In the rows, zero is written as 128.
The rows below come in pairs that one turn or mirror swaps. Which row does each named row swap with?
The rows were stretched afterwards, more along some directions than others.
j_911: [133 113 134 114 111 155 175 142 112 110 129 111 111 131 140 146 162 102
 127 120  68 111 143 117 151 163 143 111 142]
j_325: [161 125  89 140 103 149 111 125 111  86 101 149 116 154 105  97 107 134
 130 136 120 122  77 125 109 110 160 146 124]
j_350: [127 147 103 159 142 134 163 100 101 136 151 107 107 120  96 142 164 128
 141 139  80 155 126 165 115 181 103 123 115]
j_597: [128  80 122 170 121 146 137 102 136 146 108 145  93 131 115 122 158 124
 167 159 120 154 127 123 145 157 114 135  90]
j_150: [119 113  92 133 107 135 114 116 139  92 127 127 107 156 145 136 130 107
 153 134  98 140 123 109 122 162 126 151 111]
j_829: [100 116 132 124 141 135 119 126 130 118 145 119 129 142 106  98 128 117
 146 134 114 123 146 129 113 161 166  97 125]
j_240: [152 131  67 157 120 163 138  95 114 135 131 166 108 120 112 127 140  89
 144 147 103 141 107  93 122 143 121 149 117]
j_989: [151 146 102 102  46 158 138 107 106 134 124 126 138 132  92 103  97 129
 120 111 146 126  96 128 134 129 210 151 111]
j_7: [114 113 163 110 130 142 132 156 118 114 145 115 128 134 108  75 146 152
 137 146 120 141 128 138 105 121 110  79 123]
j_772: [101 175 103 111 135  85 145 154 124  99 127 126 137 108 132 134 130 137
 122 142 136 126  96 116 113 114 120 186 130]
j_106: [129 147  99 152 139 133 167 109  93 137 151 106 117 122  96 148 155 121
 138 131  83 139 136 157 117 183 110 135 121]
j_260: [157 105 119 128 106 184 136 104 111 126 117 142 102 146 107 131 142 100
  90  94  95 129 114  87 131 113 150 101 123]
j_338: [160 122  67 155 119 163 139 103  98 120 138 170 110 114 104 116 147  94
 148 147 103 146 102  98 117 144 115 130 120]
j_87: [141 150 113 132 130 161 126 123  77  73 128 120 129 133 101 115 109 144
 137 128 127 141 122  84 123  97 157 110 136]
j_108: [107 137  98 150 112 120 156 113 139 115  99  99 138 146 139 137 130  70
 140 136  66 104 174  86 154 135 155 156 134]
j_467: [126 156 101 156 127 130 148 108 105 139 143  98 115 117  98 142 157 119
 140 131  89 144 136 156 128 176 111 141 114]
j_305: [108 136 107 130  80 126 152 137 126 125 114 126 140 116 114 142 112 100
 117 122  95 120 136  96 132 101 118 130 116]
j_655: [116 117 146 113 138 149 122 156 110 113 140 129 129 146 103  78 139 149
 128 143 131 147 137 137  96 132 114  80 119]
j_247: [117 105 154 114 127 145 120 149 121 127 142 122 126 138 105  77 145 152
 133 146 129 147 127 143 100 128 109  82 114]
j_760: [106 138 115 131  58 117 137 135 136 124 116 125 144  98 109 123 105 119
 120 132 113 123 126 106 122  93 135 136 100]
j_348: [129 126 109 160 143 158 189 127 131 122 155 106 112 125 137 110 158 124
 160 156 103 126 123 109 129 170 115 120 101]
j_943: [152 127  65 153 126 157 144  93 104 119 139 172 107 121 103 133 146  97
 139 146  95 159  86 109 104 147 108 127 117]
j_27: [139 144 107 102  42 146 127  99 129 135 117 119 135 129 108 106  94 123
 117 110 136 113  98 124 148 111 203 169 109]
j_672: [158 127  88 128 109 149 114 116 124  92 111 146 118 152 106 105 105 130
 121 128 121 131  75 126 101 111 139 147 118]
j_186: [133 129 136 141  74 114 176 116 120 124 152 126 112 123  97 145 119 122
 159 114  96 113 107 129 147 118 134 120 115]
j_654: [125 114 118 145 144 131 132 115 152 114 105  96  95 124 140 144 156 113
 109 124  52 110 131 147 140 117 114 138 134]
j_565: [134 115 101 144  87 131 141 113 138 140 106 150 116 150 117  78 158 139
 148 140 117 115 145 114 131 129 147 141 108]
j_710: [138 147  91 108  49 144 127 111 122 128 110 129 144 141 103 102  91 118
 118 116 147 114 100 127 130 137 207 167 106]
j_441: [132 124 127 122 118 127 164 102  94 116 123 134 126 104  92 123 110 120
 153 132 121 100 126 112 180  67 143 171 142]
j_553: [142  86 107 105 129 147 171 104 110 109 158 125 112 108 120  95 135 105
 158 112  88  89 150  88 156  97 126 147 152]
j_840: [114 134 109 142  62 121 151 132 135 130 119 123 138 103 108 133 106 106
 116 125 107 126 131 110 127 103 123 133  96]
j_516: [129 134 130 143  54 116 172 129 122 122 139 127 118 127  97 137 123 120
 150 107  96 105 103 128 154 123 150 113 110]
j_894: [117 136 121 104  96 118 120 145 130 104 112 129 154 137 112  90  91 143
 136 164 148 126 102 102 102 116 158 149 114]
j_128: [115 131 114 167  76 113 129 121 135 130 102  93 124 137 119 115 112 103
 112 134  96 149 118 141 121 158 174 133  90]
j_209: [120 130 125  97  97 122 119 158 126 104 108 131 156 134 119  97  94 140
 135 162 144 119 110 100 110 119 157 146 121]
j_888: [133 148  99 156 131 140 145 107  87 137 146 114 108 129  89 144 151 123
 144 128  85 147 131 155 117 188 123 126 118]
j_31: [144  93 106 114 130 159 181  96 102 106 163 118 115 111 113  87 130 111
 161 115  88  96 159  89 154 113 133 133 142]
j_863: [113 131 115 133  67 123 146 135 122 122 121 123 144 101 106 130 102 111
 120 131 109 122 128 104 129  93 130 130 108]
j_493: [127  84 128 166 130 158 133 100 144 139 114 139  93 136 125 128 158 120
 166 162 110 147 136 124 142 162 116 128  95]
j_991: [113 112 166 119 115 129 172 129 152 136 129  86 116 115 134 109 156 147
 132 147  76 102 139 134 157 102 110 104 119]
j_30: [150 120  68 152 125 156 133  98 115 127 135 169 107 133 112 129 152  95
 134 147  96 153  88 120 105 153 108 126 113]
j_680: [123 110 149 106 137 148 128 156 116 115 140 129 127 149 111  78 140 146
 130 145 137 144 126 131 101 128 107  91 130]
j_929: [109 124  86 134  97 118 117 123 140  82 111 136 109 150 147 144 132 100
 141 134  91 146 118 107 121 153 124 148 109]
j_62: [156 114 111 122 109 183 129 110  99 118 114 146 106 148 108 129 142 101
  96  90  83 117 117  80 133 107 158 103 131]
j_722: [117 107 137 125 121 141 136 152 117 131 138 130 130 145 101  62 137 155
 144 154 138 148 136 141  94 146 116  88 108]
j_677: [101 116 129 126 142 132 118 124 135 114 153 125 122 140 101 100 126 120
 151 140 113 125 145 133 105 163 151  88 113]
j_638: [138 117 130 115  98 158 180 134 113 110 139 112 112 117 135 140 151 108
 133 122  81 119 146 107 149 163 152 114 137]
j_102: [104 168  89 115 137 102 151 143 127 107 134 127 136 108 128 142 132 127
 124 136 133 125 107 103 113 127 117 185 121]
j_123: [128 154  96 152 137 134 157 101 106 143 140 105 112 132  95 139 150 117
 131 129  88 141 134 154 127 178 111 144 116]
j_115: [112 121  91 141  94 129 114 121 134  88 111 125 111 160 142 140 128 104
 150 134  92 134 126 112 125 159 140 145 108]
j_12: [103 111 139 129 155 139 118 110 135 123 152 124 112 144 112 111 139 125
 151 140 104 133 146 137 112 154 145  89 123]
j_88: [112 172  94  99 139 103 147 151 112  96 133 130 143 119 121 131 123 127
 131 133 140 126 102  94 112 117 121 185 137]
j_727: [128 156 113 155 137 131 159 114 103 145 143 103 107 125 103 142 162 128
 146 137  91 141 137 154 130 176 106 145 121]
j_794: [119 114 169 111 101 129 162 134 153 147 126  81 125 119 129  99 145 151
 134 142  92  98 134 145 160 105 123 113 114]
j_19: [137 145  95 107  50 151 124 108 119 123 119 123 148 135  97  98  89 116
 115 118 149 123  93 119 129 134 209 159 109]
j_233: [136 117 129 114  99 161 166 131 113 122 130 110 113 120 133 151 154 101
 123 120  77 129 136 114 146 161 156 115 134]
j_522: [131 112 133 118  97 155 175 137 110 110 132 113 113 113 133 139 161 110
 121 122  73 114 136 113 155 147 147 110 138]
j_278: [124 139 140 132  78 109 171 132 118 111 153 117 117 127  90 136 120 122
 153 110  92 103 109 139 149 119 136 103 114]
j_994: [141  94 104 109 129 146 172 102 109 105 162 122 111 104 127 104 132 109
 159 115  84  91 151  89 160  97 123 153 151]
j_545: [119 108 162 115 107 125 174 134 155 143 132  86 121 106 133  94 147 142
 138 143  89  92 143 131 169  97 112 127 121]
j_960: [104 139 102 150 124 114 149 109 149 122 103  99 131 145 138 140 138  76
 138 139  59 111 182  96 145 134 140 149 131]
j_285: [120 114 118 147 150 129 144 125 138  99 112 105  99 120 139 135 157 125
 114 138  53 123 137 149 128 124 107 119 129]
j_177: [111 138 107 147  56 126 155 127 132 131 112 118 140 102 113 132 101 114
 116 132 110 117 142 107 137 101 138 138 100]
j_418: [158 118  75 153 119 159 137  94 109 134 141 162 100 124 103 130 146  85
 144 133  86 149  89 114 121 149 112 126 120]
j_970: [134  99 120 163 104 117 152 105 169 138 134 106 100  76 139 109 147 122
 140 146 102 156 116 113 135 103  96 130 100]
j_144: [140 121 104 148  90 129 141 109 136 139 112 149 115 154 110  77 152 143
 154 145 113 119 145 119 124 125 143 132 106]
j_368: [134 123 111 167 138 173 182 115 141 132 149 103 108 126 142 118 160 117
 157 149  96 121 130 100 130 174 121 117  95]
j_199: [152 122  61 162 125 161 147 102 105 120 128 173 105 130 110 125 143  89
 140 152  93 148 105  98 116 160 113 132 115]
j_954: [158 112  76 159 132 171 132  79 115 135 143 156  95 119 105 132 149  91
 137 143  93 144 101 106 116 134 113 131 114]
j_473: [116 140 115 104  95 129 108 151 129  99 103 132 153 146 120  98  91 137
 135 158 147 118 116  93 114 124 164 156 116]
j_967: [136 106 140 110 113 161 164 138 110 108 134 112 111 124 142 138 153 107
 135 127  76 120 143  99 147 159 149 119 143]
j_444: [122 122 105 175 127 155 186 117 146 136 142 104 107 116 144 110 165 121
 160 159  90 127 142 109 135 170 116 118  88]
j_946: [130 151 111 153 139 127 149 108  92 127 148 104 104 121  96 153 153 126
 137 137  88 142 122 157 122 155 110 140 124]
j_283: [141  91 114 157  95 131 162 104 163 137 134 108 101  76 143 112 146 118
 139 141  98 147 117 103 139 101 105 145 105]
j_598: [138 154 101 100  52 149 132 106 122 122 123 122 139 136 103 106  93 122
 118 111 144 121 104 125 137 128 206 156 112]
j_303: [115 137 114 168  72 123 136 116 119 119  98 102 126 136 112 122 103 105
  99 132 103 143 124 135 129 138 189 126  95]
j_488: [136 148 111 118 127 163 117 123  83  74 121 122 129 138 111 118 113 145
 126 125 126 141 116  90 122  91 162 127 140]
j_532: [130 114 117 134 129 144 162  94  87 117 116 133 125 111  94 127 112 101
 155 133 110 108 133  93 186  76 148 160 140]

j_444 pairs with j_88
j_441 pairs with j_493
j_285 pairs with j_672
j_128 pairs with j_62
j_929 pairs with j_31
j_303 pairs with j_260
j_532 pairs with j_597
j_144 pairs with j_960
j_87 pairs with j_970
j_565 pairs with j_108

The rows below come in pairs that one turn or mirror swaps. Which row does each named row swap with?
The rows were stretched afterwards, more along some directions than others.
j_382: [146 158 162 129 141 108 131  83  74 110  92 150 147 145 118 119]
j_161: [145 161 138 113 127  85  95  98  88 125 108 132 164 141 130 120]
j_232: [115 192 123 145 150  82 113  27  66  91  89 149 139 152  91  52]
j_930: [169 109 130 120 103  96 120 126  82 130 118 136 161 128 147 145]
j_803: [131 144 137 150 139 116 132  57  57 104  98 146 106  95 109  99]
j_197: [154 159  92 158 116 130  86 140 115 125 166 114 125 152 103 121]
j_500: [130 143 179 134 153  95 145  94  69 112  90 153 120 105 128 120]
j_771: [126 142 140 147 122 132 142  82  69 125 122 149 118  97  99 100]
j_489: [128 140 181 120 147  94 152  96  86 110  75 155 142 137 129 131]
j_899: [138 188 140 147 110  85 121  25  43 109 111 164 133 126  96  75]
j_744: [158 142 125 127 131  95  69 133 119 134 127 116 139 161 155 118]
j_890: [176 175 106 134 123  98  67  78  78 130 128 137 155 169 127 105]
j_223: [150 134 131 131  99  90 120 126  95 131 112 144 165 173 146 109]
j_561: [ 92 159 156 134 160  94 134  89  93  96  78 161 134 129 123 106]
j_132: [190 138 109 127 100  95  73 122  74 130 135 134 169 176 137 112]
j_742: [176 153  97 136 130 125  89 130 102 125 159 121 132 155 126 121]
j_859: [184 138 117 124  87  95 117 112  82 127 128 128 173 159 135 120]
j_420: [136 124 153 131 138 110 145  73  61 129  95 151 116 107 130 114]
j_524: [105 139 170 134 132  74 139  84  80 102  57 151 134 117 124 101]
j_601: [120 113 186 105 122 100 157  86  60 130  70 147 132 100 148 130]
j_204: [125 175 116 139 123  82  93  74  95  95 104 141 150 159 114 101]
j_566: [143 148 102 152 142 126  92 151 100 120 113 113 129 144 121 146]
j_210: [158 166 152 126 115  79 124  21  41 113 104 160 140 124 112  92]
j_451: [125 200 111 165 139  80 106  63  81  80  89 160 146 178  91  71]
j_352: [161 121 116 127  95 142 133  91  40 128 125 136 141  98 118 145]
j_193: [155 122 104 132 126 111  89 156 114 123 107 108 144 164 153 143]
j_593: [174 116 114 124 105 112 103 133  69 148 115 138 170 152 171 160]
j_703: [153 172 107 148 122 130 116  86  70 109 142 151 151 150  79 114]
j_923: [120 154 112 177  92 138 126 132  86 132 121 132 137 150 101 139]
j_406: [120 156 124 172  91 149 136 108  71 134 125 135 135 134  93 122]
j_254: [157 172 131 132  81  94 116  55  47 142 127 159 182 158 107 105]
j_510: [190 130 115 101 100  82  78 102  68 144 118 132 185 159 161 147]
j_615: [112 143 133 136 130 113 132  92  80 105 107 145 132 104  99 117]
j_552: [136 171 115 155 142  98  69 126 117 121 122 131 127 170 119 109]
j_762: [141 154 107 148 127 136  99 115  86 125 132 119 119 155 136 132]
j_635: [123 202 115 164 102  92 113  57  78  77 110 149 142 156  71  71]

j_635 pairs with j_859
j_223 pairs with j_451
j_524 pairs with j_193

